In the rows, zero is written as 128.
One turn moves every row onto another: examples first, then more rows asked
z616: [148 181 101 129 105 116  82 129 116 115 130 140 149 122 132 111 117 139]
z721: [144 144 119 151 137 151 117 134 121 148 123 124 146  99 107 149 158 169]
z164: [107 129 133 107 123 102 151 109 136 122 119 161 117 134 179 134 116 124]
z414: [135 120 153 171 136 148 114 123 114 139 122 137 139 110 105 142 153 173]
z966: [122 140 133 157 131  97 150 103 140 123 129 180 111 115 153 124 138 109]
z932: [120 130 136 124 133 116 162 105 147 121 120 161  99 133 165 132 113 108]
z502: [131 120 170 140 123 145 123  98 146 106 109 134 133 152 115  99  91 137]
z80: [101 115 148 130 139 157 137 154 125 126 140 114 127 106 154 156 146 145]
z714: [121 130 146 125 136 171 108 156 107 116 136  98 128 113 143 148 130 147]
z126: [112 151 153 149 121  97 136 120 136 104 136 176 119  96 151 129 138 115]
z844: [163 184  98 137 117 121 101 121 121 116 132 138 126 124 134 116 127 105]
z979: [142 167 121 116  96 133 110 138 162 120 128 111 145 148 125 124 133 114]
z725: [138 127 122 172 147 134 122  89 134 120 122 142 147 135 113  75 108 121]
z584: [126 119 127 161 139 118 115  85 123 124 115 151 163 137 122  75 108 145]
z912: [115 126 134 167 147 132 131 103 149 112 127 141 163 111 112  75 114 128]
z469: [120  86 126 127 148 170 127 138 136 131 129 124 135 115 143 158 148 146]
z308: [115 105 143 137 129 134 118  98 131 114 119 130 153 163 139  82  95 134]
z243: [121 143 136 107 127 119 169 110 165 126 109 155 112 118 149 142 114 127]
z788: [138 103 123 162 143 157  98 132 119 131 133 141 148 103 118 146 166 154]
z907: [108 105 153 142 121 135 115 107 140 113 123 137 151 159 135  88  92 147]
z743: [141 137 140 148 142 143 129 123 110 140 115 148 120  90 122 162 148 174]
z704: [119 122 126 159 140 124 120  92 133 123 118 155 163 124 118  77  98 157]
z344: [137 163  99 101 107 125 103 132 132 121 129 111 148 150 154 114 118 118]
z345: [107 144 129 140 116  85 139 115 139 127 130 186 131 107 159 132 137 140]
z98: [146 118 104 141 153 158 111 128 116 135 125 142 138  87 126 157 154 155]
z240: [131 100 138 125 130 169 102 147 121 120 133 123 126 123 146 166 149 141]
z505: [117 141 126 137 124  83 142 102 128 128 123 185 127 115 162 128 137 131]
z988: [109 106 145 132 157 176 134 139 119 124 128 103 136 108 139 134 119 156]
z204: [142 106 135 153 148 154 103 124 103 123 125 156 125  94 128 157 149 158]
z109: [107 137 135 103 120 109 150 116 141 121 120 165 114 124 174 140 104 138]
z195: [130 164  98 103 104 132 103 141 145 124 131 113 155 144 144 115 114 131]
z210: [153 179  93 126 111 109  89 120 114 122 126 137 151 128 136 110 128 128]
z658: [131 114 146 152 131 145 120 100 141 112 122 126 135 164 127  84  99 114]
z685: [136  95 129 122 150 182 109 132 117 121 121 118 128 117 137 152 126 151]
z476: [152 187 108 127 126 130 101 126 122 102 127 131 140  97 126 108 112 118]
z824: [147 168 100 116 111 133 117 132 146 122 133 115 129 148 144 120 126  97]

z658 moves to z844
z912 moves to z979
z685 moves to z98
Now these:
z344 moves to z505
z80 moves to z414
z907 moves to z616

One turn moves every row onto another: examples first, then more rows asked
z749: [ 83 155 113 137 119 121  76 176 154 148 112  85 125]
z481: [ 90 175 106 144 104 152 115 155 122 124 128 115 147]
z652: [127 141 151 114 119 169  95 152 164 100  99  42 169]
z619: [105 206 147 125 141 150  53 162 160 130 146  78 132]
z89: [132 136 153 141 138 145  59 122 172 117 133  82 162]
z668: [ 99 190 125 134 109 174 118 164 133  95 106  62 183]
z630: [ 63 164 107 140 110 122  73 160 144 137 101  84 155]
z11: [122 133 139 128 126 153  96 148 178 109  96  37 147]
z925: [ 94 196 130 134 131 176 118 166 118 110  98  57 148]
z647: [ 98 112 128 145 102 137  82 155 154 105 102  93 144]
z325: [ 83 155  99 142 113 131  83 168 160 136 122  94 117]
z843: [131 194 148 135 135 158  90 115 139 116 150 102 165]
z29: [101 184 114 140 120 184 118 143 118  88 119  70 164]
z460: [136 146 164 131 130 133  78 137 191 114 122  87 154]
z230: [ 98 185 121 137 121 173 121 154 111 102 106  63 174]
z909: [125 138 158 131 131 153  91 150 166  92  96  43 168]
z114: [125 206 140 127 157 153  66 145 149 138 123  58 131]
z927: [118 209 144 134 153 138  62 148 156 135 145  78 139]
z99: [ 91 196 134 145 118 184 118 155 140 103 113  66 185]
z396: [ 87 124 137 145 100 130 100 158 160 116 111 107 144]
z522: [123 199 144 143 136 170  83 126 126  95 147  96 163]
z874: [ 90 165 104 133 111 128  58 173 158 149 114  83 137]
z665: [ 89 186 116 134 109 155 121 154 122 128 127 115 151]
z871: [104 190 166 115 154 150  54 131 153 126 139  68 144]
z10: [ 76 164  92 147 113 135  77 167 148 137 105  70 129]
z22: [131 155 140 137 135 147  86 150 171 108  81  36 160]
z377: [120 186 155 133 143 177  98 125 134 115 157  95 160]
z810: [ 83 169 122 140 108 162 104 141 106 115 129 113 153]
z258: [117 130 148 123 120 175  96 146 170 119  97  46 170]
z949: [ 94 121 124 157 104 132  99 155 169 117 109  96 164]
z804: [ 97 207 118 142 126 174 123 151 131 102 119  58 159]
z196: [127 141 163 146 128 135  64 124 176  97 124  89 163]
z410: [123 198 152 135 142 167  71 122 128  98 139  92 166]
z660: [ 81 206 141 128 126 164 125 149 130 107 120  74 175]
z863: [124 199 135 135 150 147  65 137 169 123 155  82 130]
z986: [ 70 173 122 156 115 160 103 157 119 114 136 111 154]
z686: [115 200 149 134 154 155  57 141 164 117 140  56 128]
z208: [123 128 142 137 124 159  91 141 173  81 103  51 158]
z853: [ 78 166 102 147 113 139  62 164 156 155 112  86 147]
z501: [115 131 148 114 122 139  95 136 175 123  95  52 170]
z760: [ 81 171 115 149 122 127  80 184 158 133  91  70 127]
z28: [139 150 164 136 134 140  74 134 185 106 135  88 147]
z201: [ 98 193 158 132 148 161  51 151 167 136 145  75 136]
z759: [ 85 120 127 144 102 136  80 159 146 107  94  95 150]

z11 moves to z10
z874 moves to z668
Now these:
z208 moves to z325
z647 moves to z481
z201 moves to z258
z630 moves to z660
z396 moves to z810
z949 moves to z986
z927 moves to z909
z410 moves to z460
z760 moves to z925

One turn moves every row onto another: examples first, then more rows asked
z425: [129 105 124 132 135 120 134 109 110 114 131 103 136 126 114 127 117 135
 191 139 148 105 126 158 153  95 136 170 135 140 116 105 132 141 124]
z629: [132 135 115 131 132 103 101 128 144 135 145 133 132 140 144 133 116 111
 109 140 131 161 126 111  70 157 123  97 142 152 160 138 163 132 159]
z929: [142 160 128  98 138 142 144 161 125 134 167 158 146 160 130 150 119 151
 145 139 154 119 137 139 116 146 126 120  91 143 132 140  93 100 178]
z576: [106  99 135 169 130 127 123 111 149 123 132 115 128 139 117 171 122 112
 145 121 137 110 126 134 119 103 133 157 144 113 104  96 150 155 133]
z634: [138 117 118 141 147 117 112 101 127 120 160 110 124 125 115 136 123 173
 181 148 102 114 112 139 134  90 134 157 125 121 113  99 159 110 132]
z328: [127 104 132 163 142 125 121 102 141 106 128 106 129 150 117 161 107 110
 169 127 118 104 130 131 123 108 147 153 143 133 107 100 141 149 150]
z695: [111 124 129 147 156 157 115 126 128 132 156 118  96 103 101 136 104 132
 162 136 121 119 139 149 116  99 133 160 116 118 107  99 140 116 136]
z150: [161 129 117  96 115 104 129 132 135 140 106 149 165 157 132 158 162 168
 130 141 113 119  87 125 123 128 152 104  98 145 148 118 105 111 152]
z783: [106 165 132 100 141 127  95 125 119 152 167 137 151 135 175 120 139 141
 138 145 171 130 132 119 117 131 101 101 130 148 174 118 125  95 135]
z42: [ 99 116 143 149 152 142  92 103 131 138 121 111 130 113 135 147 127 116
 162 125 117 101 127 130 124  88 138 147 137 125 125  72 138 123 116]
z205: [126 103 123 135 131 113 134  95 120 129 154 121 128 138 111 140 123 176
 188 136 115 118 128 115 140  90 128 159 113 125  95 110 152 126 132]
z950: [127 159 127 117 135 100 109 123 140 124 141 130 130 143 132 123 111 115
 107 128 137 162 124  96  75 146 118  96 145 152 148 154 159 121 141]
z74: [144 161 124 108 139 137 158 168 125 124 164 150 151 161 135 146 118 152
 129 112 157 118 113 134 119 143 123 116  92 141 127 134  86  96 156]
z900: [152 138 114 107 118 112 153 137 135 133 107 133 168 152 130 164 156 165
 113 125 116 127  71 121 111 128 150 111 101 154 152 122 106 107 135]
z942: [ 99 163 131 115 156 125 114 136 109 158 171 139 154 151 164 136 124 159
 117 151 170 138 127 111 117 122 101  97 127 145 163 131 119  88 144]
z835: [134 161 127 102 144 127 152 164 101 148 141 154 164 163 134 152 120 167
 139 147 151 123 123 127 120 134 120 121  87 144 126 147  95  95 168]
z287: [157 136 122 110 111  96 140 139 117 146  85 138 165 157 120 154 152 168
 121 143 133 134  91 116 116 132 145 101  94 138 131 132 103 127 155]
z278: [135 111 138 115 112  92 124 137 105 155  94 129 157 118 114 137 131 124
 105 125 163 161 109 127  84 145 139 100 125 151 153 132 117 150 130]
z197: [128  95 131 138 120 105 143 116 123 129 123 120 143 136 124 137 125 127
 180 124 146 105 129 139 142  89 130 168 129 123  98  98 145 155 118]
z81: [ 77 114 138 151 146 148  94 116 131 142 141 119 141 113 121 160 126 137
 147 122 118 113 131 132 118  95 124 162 140 125 118  84 162 119 117]
z443: [119 141 124 137 138 104 106 149 128 148 147 131 145 142 143 128 106 121
  89 136 154 168 132 111  79 139 120  91 148 147 158 130 154 126 148]
z295: [114 172 139  98 145 114 104 130 118 136 168 140 151 143 167 112 130 144
 132 118 172 127 121 108 120 129  97  94 129 141 153 127 117  90 122]
z607: [134 106 121  97 113 109 133 136 113 150  92 138 141 109 112 131 139 110
 118 131 157 149 110 146  97 149 141 115 118 164 164 137 109 149 130]
z873: [125 133 126  95 117 114 145 133 114 142  89 125 145 111 107 133 135 113
 109 127 150 157 103 131  87 139 140 121 124 171 163 149 121 136 115]
z232: [ 92 126 116 139 143 159 121 125 124 137 154 122 112 119  98 132 113 161
 163 137 123 125 148 131 136  93 124 166 116 128  99 105 156 116 134]

z232 moves to z205
z150 moves to z607
Now these:
z425 moves to z328
z873 moves to z950
z835 moves to z287

One turn moves every row onto another: examples first, then more rows asked
z540: [174 152 170 125 154 104 130 111 113 155 135 148 116 114]
z194: [ 94 149 158 121 120 106 154  91 147 147 115 131 150 146]
z39: [168 170 156 165 132 122 113  98 130 124 126 149  99 116]
z756: [ 96 146 135 152 139 101 142 138 128 129 181 121 104 116]
z158: [125 129 174 134 145 125  88 146 118 127 109 156 104 157]
z474: [118 176 157 139 132 106 136 159 118 116 141  94 118 131]
z453: [130 155 198 115 156 120 119 143 102 144 133 127 107 140]
z833: [114 137 138 164 126 118 148 144 142 151 173 153 143 144]
z427: [173 141 164 120 157 104 137 128 106 133 136 151 130 116]
z17: [ 91 105 159 140 142  91 126 105 142 118 142 127  92 114]
z622: [104 121 168 136 114  66 125  86 120 145 128 124 125 151]
z293: [124 170 134 160 130 125 104  91 153 133 106 148 106 119]
z119: [123 148 165 129 139 121  95 152 112 140 107 170 124 145]
z209: [120 139 152 116 123  98 163  91 135 149 130 118 152 153]
z961: [120 125 168 135 148 128 106 160 126 134 112 158 110 152]
z263: [119 157 149 127 144 114  81 107 132 144 167 157 127 173]
z610: [136 163 184 111 160 116 111 147  99 134 131 128 109 141]
z145: [116 181 166 131 131 107 136 146 121 120 150  89 117 137]
z342: [ 91 125 132 158 135 114 145 128 137 132 180 132 124 121]
z720: [102 122 171 140 147 143 110  92 157 100 142 143 110 127]
z47: [172 142 179 131 149 106 132 110 110 149 146 147 121 107]
z171: [107 166 158 144 125 114 139 147 130 104 148  90 137 138]
z653: [ 99 122 174 138 108  77 125  80 129 140 138 125 132 153]
z805: [160 141 127 117 138  99 130 113 109 120 153 155 147 117]
z771: [138 165 134 161 125 122 115  89 151 116 110 118 100 123]
z379: [105 163 145 131 136 104  90 103 158 148 167 155 139 160]
z419: [159 145 134 112 135  90 113 104 127 132 132 161 147 111]
z958: [160 129 125 121 138  89 127 109 112 141 152 157 140 124]
z473: [122 136 144 161 134 124 140 148 128 141 184 161 138 138]
z334: [159 163 171 182 123 113 109  90 128 134 140 139 106 115]
z231: [115 134 160 129 106  84 124  73 132 153 126 129 131 162]
z531: [143 171 138 163 126 129 111 110 152 124 101 127 100 130]
z682: [ 93  98 163 134 134 110 119  89 154 125 137 132 104 126]
z234: [ 95 135 137 151 138 101 140 144 122 117 178 124 116 114]
z350: [133 174 168 135 109 116 116 141 135  91 124 121 150 128]
z466: [125 152 173 170 114  85  88 100 129 150 157 141 119 163]
z507: [111 149 144 154 125 125 153 150 130 135 161 161 148 119]
z935: [124 154 172 170 113  94  95  91 142 159 157 146 118 163]
z487: [129 138 149 123 121 100 156  87 146 156 113 126 145 148]
z23: [140 165 157 158 118 100  84 100 137 151 157 154 115 168]
z207: [119 150 185 122 158 123 118 160 104 126 125 130 119 151]
z849: [105 153 150 140 147 116  87 114 143 149 169 149 116 177]
z357: [121 161 165 131 109 116 131 119 126  84 127 107 151 143]
z184: [ 86  98 164 146 132  97 131 113 143 120 138 128 103 119]
z255: [160 168 169 167 130 117 107  78 134 136 142 143 104 119]
z477: [140 167 162 142 102 110 135 125 122  97 124 105 148 143]
z317: [ 92 122 180 126 147 134 121 117 164 105 143 150 124 119]
z330: [107 120 181 140 149 144 124 106 155 100 129 132 104 123]

z357 moves to z487
z207 moves to z682
Now these:
z849 moves to z158
z540 moves to z234
z47 moves to z756
z419 moves to z507

One turn moves every row onto another: examples first, then more rows asked
z378: [102 118 139 168 130 119 135 143 156 119 136 117 130 127 152]
z954: [126 102 143 161 173 135 135 101 158 111 143 118 126 147 118]
z323: [182 133 112 124 162 126 106 148 110 131 132 139 128  91 146]
z632: [141  98 172 151 147  94  95 109 139  93 128 136 135  66 145]
z666: [125 124 129 159 178 104 121 143 136 100 133 109 103 156 149]
z292: [140 104 158 170 135 140 129 111 132  99 104 102 129 126 166]
z268: [173 116 162 126 118 130 142 120 125 142 113 118 126 139 140]
z734: [154 124 160 123 186 136 103 156 156 126 177 130 125  90 170]
z402: [173 121 148 137 146 128  92 119 141 142 158  96 145  71 145]
z921: [161 111 167 109 173 125  91 124 110  84 174 122 149 108 135]
z767: [159 110 179 104 141  97 125 153 148 100 149 136 108 103 183]
z497: [171  95 148 115 154 132 148 100 162 104 170  94 128 110 151]
z591: [124 117 129 163 125 115 109 120 123  88 137 100 115 137 135]
z937: [160 111 169 106 172 128  88 131 108  87 162 130 150 101 142]
z309: [158  89 178 141 130 104 120 129 134 143 156 109  98  87 171]
z533: [179 123 126 118 136 132 159 130 164 130 137 119 116 117 159]
z148: [137 118 173 147 185  85 106 139 162 120 118 155 122  93 151]
z997: [152 125 173 126 171 122  98 144 115 156 134 141 151 119 126]
z802: [151  89 182 121 182 137 146 121 142 120 167 116 113 143 153]
z693: [118 107 151 157 171  94 127 118 146 101 129  83 147 137 144]
z152: [141 111 139 156 164 106 104 138 144 104 138 166  94  75 154]
z26: [172 125 152 140 138 122 102 122 143 144 150  92 153  76 150]
z135: [119 108 119 147 155 108 143 138 144  74 133 110 142 116 165]
z368: [162 117 140 138 174  82  90 116 134  81 123 146 113  89 131]
z467: [162 108 176  89 144  78 122 124 143 101 144 131 140 118 128]
z813: [134  94 129 170 168 147 140 118 122  97 128 128 106 135 153]
z237: [143 132 151 151 151 131 137 132 175  99 105 116 127 138 170]
z724: [159 131 153 122 188 128 112 157 163 122 177 126 127  96 172]
z257: [168  99 166 115 154 135 138 126  97 101 133 131 109 150 150]
z956: [174  85 126 132 150  96 128 118 109 131 156 123  91  94 138]
z311: [141 112 165 164 159  92  88 110 152 134 134 139 112  90 117]
z214: [146 121 175 134 172 124 104 146 110 157 144 143 144 127 125]
z742: [180 130 115 129 153 127 113 151  99 125 132 140 129  94 151]
z33: [148 123 130 137 159 126 130 105 170  70 130 112 135 139 134]
z38: [160 103 144 112 170  80 136 130 137 147 148 144 114 124 114]

z813 moves to z954
z921 moves to z724
z38 moves to z467
Now these:
z997 moves to z937
z693 moves to z135
z257 moves to z802
z311 moves to z368

